[[128 131 140 154 137 128 128 128 129 127 128 133 128 128 129]
 [128 127 128 128 128 129 134 154 141 129 129 127 132 128 128]
 [128 128 136 155 140 128 128 127 128 128 129 131 120 128 128]
 [127 130 146 151 131 128 128 127 128 128 129 128 122 128 128]]
:
[[128 131 140 154 137 128 128 128 129 127 128 133 128 128 129]
 [128 128 136 155 140 128 128 127 128 128 129 131 120 128 128]]

[[155 152 150 148 152 150 149 150 144 147 148 145 146]
 [110 115 116 124 125 123 124 127 119 123 117 121 119]
 [139 141 141 138 137 140 139 139 137 142 141 141 139]
 [131 135 143 126 130 132 135 138 133 136 137 135 140]]
:
[[155 152 150 148 152 150 149 150 144 147 148 145 146]
 [139 141 141 138 137 140 139 139 137 142 141 141 139]]

[[135 134 119 123 137 100]
 [140 124 140 108 146 135]
 [143 120 120 121 154 128]
 [137 130 147 105 138 129]
 [142 123 114 125 151 118]]
:
[[135 134 119 123 137 100]
 [143 120 120 121 154 128]
 [142 123 114 125 151 118]]

[[122 140 138 140 143 119 136]
 [126 111 111 115 100 141 113]
 [128 121 116 126 104 135 119]
 [131 119 114 122 100 138 117]
 [112 129 118 131 116 136 121]
 [130 140 143 136 153 116 140]
 [125 109 109 114  98 142 111]]
:
[[122 140 138 140 143 119 136]
 [128 121 116 126 104 135 119]
 [112 129 118 131 116 136 121]
 [125 109 109 114  98 142 111]]

[[122 143 144 140 157 115 141]
 [121 140 137 137 147 121 136]
 [115 130 122 133 119 132 123]
 [125 118 116 120 109 137 117]]
:
[[122 143 144 140 157 115 141]
 [115 130 122 133 119 132 123]]

[[120 103 118 148 115 107 147 128 124 116 132 127 147 145 136]
 [124 100 125 144 123 111 143 131 123 113 132 125 150 146 138]
 [142 133 106 134 120 105 132 130 121 121 120 113 126 115 133]]
:
[[120 103 118 148 115 107 147 128 124 116 132 127 147 145 136]
 [142 133 106 134 120 105 132 130 121 121 120 113 126 115 133]]

[[111 146]
 [157 107]
 [114 100]
 [144 143]
 [117 152]
 [140 155]
 [113 108]]
:
[[111 146]
 [114 100]
 [117 152]
 [113 108]]

[[135  99 100]
 [128 112 110]
 [128 106 124]
 [104 121 104]
 [151 110 153]
 [112 157 126]
 [145 133 141]
 [140 134 140]
 [150 135 101]]
:
[[135  99 100]
 [128 106 124]
 [151 110 153]
 [145 133 141]
 [150 135 101]]
---
[[111 117 153 120 132 130 124 122 106 147 127 113]
 [105 121 156 129 132 132 125 118 100 151 125 103]]
:
[[105 121 156 129 132 132 125 118 100 151 125 103]
 [111 117 153 120 132 130 124 122 106 147 127 113]]

[[142 145 143 146 147 142 140 145 140]
 [147 145 143 146 147 142 140 145 144]
 [145 145 148 146 147 142 140 145 140]
 [140 143 143 146 147 142 140 145 140]
 [142 145 143 146 147 143 140 145 151]
 [142 145 148 146 147 146 140 145 145]]
:
[[142 145 148 146 147 146 140 145 145]
 [142 145 143 146 147 142 140 145 140]
 [147 145 143 146 147 142 140 145 144]
 [145 145 148 146 147 142 140 145 140]
 [140 143 143 146 147 142 140 145 140]
 [142 145 143 146 147 143 140 145 151]]

[[109 113 140 113 117 113 148 102 127 112 126 121 115]
 [150 135 140 146 134 147 126 130 153 151 141 157 146]
 [106 120 102 103 117 143 118 114 124 143 120 147 112]
 [122 136 119 114 126 129 130 134 127 130 129 124 130]]
:
[[122 136 119 114 126 129 130 134 127 130 129 124 130]
 [109 113 140 113 117 113 148 102 127 112 126 121 115]
 [150 135 140 146 134 147 126 130 153 151 141 157 146]
 [106 120 102 103 117 143 118 114 124 143 120 147 112]]

[[136 128 137 110 116 122 124 141 113 133]
 [136 127 129 132 114 125 125 131 114 126]
 [130 126 131 106 138 124 122 146 130 132]
 [116 129 126 128 144 133 134 119 146 130]
 [126 128 131 113 137 127 127 137 134 132]
 [136 130 134 125 107 124 127 129 110 129]
 [119 130 123 145 134 134 135 110 140 125]
 [132 127 123 146 117 128 128 121 120 122]]
:
[[132 127 123 146 117 128 128 121 120 122]
 [136 128 137 110 116 122 124 141 113 133]
 [136 127 129 132 114 125 125 131 114 126]
 [130 126 131 106 138 124 122 146 130 132]
 [116 129 126 128 144 133 134 119 146 130]
 [126 128 131 113 137 127 127 137 134 132]
 [136 130 134 125 107 124 127 129 110 129]
 [119 130 123 145 134 134 135 110 140 125]]

[[137 149]
 [141 149]]
:
[[141 149]
 [137 149]]

[[118 118 144 127]
 [135 128 124 129]
 [140 131 113 128]
 [115 131 136 119]
 [106 131 123 134]
 [135 128 116 127]]
:
[[135 128 116 127]
 [118 118 144 127]
 [135 128 124 129]
 [140 131 113 128]
 [115 131 136 119]
 [106 131 123 134]]
---
[[146 120 144 128]
 [104 140 106 130]
 [107 140 108 130]
 [102 141 104 130]
 [139 123 137 129]]
:
[146 140 108 130]

[[107 133]
 [141 130]
 [141 122]]
:
[107 130]

[[114 124 153 117]
 [120 120 120 121]
 [132 151 114 110]]
:
[114 120 114]

[[122 129]
 [150 147]
 [127 148]]
:
[122 147]

[[141 132 138]
 [138 116 134]
 [119 150 121]
 [138 132 133]]
:
[141 116 121]

[[115 101]
 [126 123]
 [133 139]
 [116 104]]
:
[115 123]
---
[[142 144 156 121 110]
 [142 144 156 121 110]
 [121 152 101 117 129]]
:
[[142 156 110]
 [142 156 110]
 [121 101 129]]

[[116 113]
 [108 114]
 [137 133]
 [133 141]
 [138 153]
 [130 108]
 [144 131]
 [143 132]
 [132 124]
 [112 110]
 [133 140]]
:
[[116]
 [108]
 [137]
 [133]
 [138]
 [130]
 [144]
 [143]
 [132]
 [112]
 [133]]

[[143 127 128 120 129 126 121 124 134 155]
 [130 125 128 120 136 135 128 126 128 136]
 [128 122 124 120 136 135 132 124 129 137]
 [130 118 126 140 136 135 148 120 101 113]
 [130 145 130 134 120 121 119 143 132 124]
 [123 125 119 115 151 151 145 124 132 136]]
:
[[143 128 129 121 134]
 [130 128 136 128 128]
 [128 124 136 132 129]
 [130 126 136 148 101]
 [130 130 120 119 132]
 [123 119 151 145 132]]

[[121 135 130]
 [129 130 126]
 [126 130 149]
 [123 133 120]
 [116 122 131]
 [133 151 118]
 [128 129 139]]
:
[[121 130]
 [129 126]
 [126 149]
 [123 120]
 [116 131]
 [133 118]
 [128 139]]

[[130 100 141 127]
 [128 128 128 128]
 [140 133 120 129]
 [130 140 145 150]
 [135 136 117 125]
 [140 132 120 129]
 [135 136 117 124]
 [ 99 145 127 121]
 [138 123 125 128]
 [129 100 140 126]
 [114 124 120 112]]
:
[[130 141]
 [128 128]
 [140 120]
 [130 145]
 [135 117]
 [140 120]
 [135 117]
 [ 99 127]
 [138 125]
 [129 140]
 [114 120]]

[[150 105 125 147 123]
 [110 121 150 145 142]
 [127 129 134 140 118]
 [139 103 133 126 137]
 [120 141 143 133 120]]
:
[[150 125 123]
 [110 150 142]
 [127 134 118]
 [139 133 137]
 [120 143 120]]

[[119 116 133 120 125]
 [132 158 111 132 121]
 [117 116 139 124 133]]
:
[[119 133 125]
 [132 111 121]
 [117 139 133]]
---
[[103 122 120 124 130 132 137 110 131 132 128 132 123 129]
 [133 126 123 125 136 124 151 100 130 127 125 116 121 125]
 [ 98 130 130 119 132 141 124 134 120 131 124 119 126 128]
 [149 125 127 125 135 127 111 148 132 124 125 129 126 120]]
:
[[129 123 132 128 132 131 110 137 132 130 124 120 122 103]
 [125 121 116 125 127 130 100 151 124 136 125 123 126 133]
 [128 126 119 124 131 120 134 124 141 132 119 130 130  98]
 [120 126 129 125 124 132 148 111 127 135 125 127 125 149]]

[[107 137 141 134 142 132]
 [142 120 119 125 124 125]]
:
[[132 142 134 141 137 107]
 [125 124 125 119 120 142]]

[[129 125 130 129 121 136 132 120 126 142 141 143 124 120 135]
 [128 121 116 109 102 120 131 143 122 123 114 118 124 137 129]
 [126 116 115 123 124 135 140 128 127 138 133 132 150 119 146]
 [133 146 113 133 119 121 124 143 115 150 120 122 121 145 116]]
:
[[135 120 124 143 141 142 126 120 132 136 121 129 130 125 129]
 [129 137 124 118 114 123 122 143 131 120 102 109 116 121 128]
 [146 119 150 132 133 138 127 128 140 135 124 123 115 116 126]
 [116 145 121 122 120 150 115 143 124 121 119 133 113 146 133]]

[[134 130 113 109 112 149 130 121 129]
 [125 101 146 117 148 131 114 140 147]
 [145 134 110 116 104 150 133 120 142]
 [103 109 135 117 146 110 108 121 111]
 [107 128 115 124 123 104 113 101  99]
 [135 124 121 110 119 149 128 128 138]]
:
[[129 121 130 149 112 109 113 130 134]
 [147 140 114 131 148 117 146 101 125]
 [142 120 133 150 104 116 110 134 145]
 [111 121 108 110 146 117 135 109 103]
 [ 99 101 113 104 123 124 115 128 107]
 [138 128 128 149 119 110 121 124 135]]

[[149 139 128 137 121 128]
 [125 129 126 128 125 129]
 [134 142 136 117 139 132]
 [134 124 109 132 146 127]
 [120 135 122 130 115 136]
 [125 152 134 118 130 130]
 [129 128 127 130 128 127]
 [130 123 147 131 131 134]
 [135 132 117 131 142 132]
 [128 128 127 127 128 128]]
:
[[128 121 137 128 139 149]
 [129 125 128 126 129 125]
 [132 139 117 136 142 134]
 [127 146 132 109 124 134]
 [136 115 130 122 135 120]
 [130 130 118 134 152 125]
 [127 128 130 127 128 129]
 [134 131 131 147 123 130]
 [132 142 131 117 132 135]
 [128 128 127 127 128 128]]

[[130 119]
 [134 134]
 [130 150]
 [122 128]
 [137 101]]
:
[[119 130]
 [134 134]
 [150 130]
 [128 122]
 [101 137]]
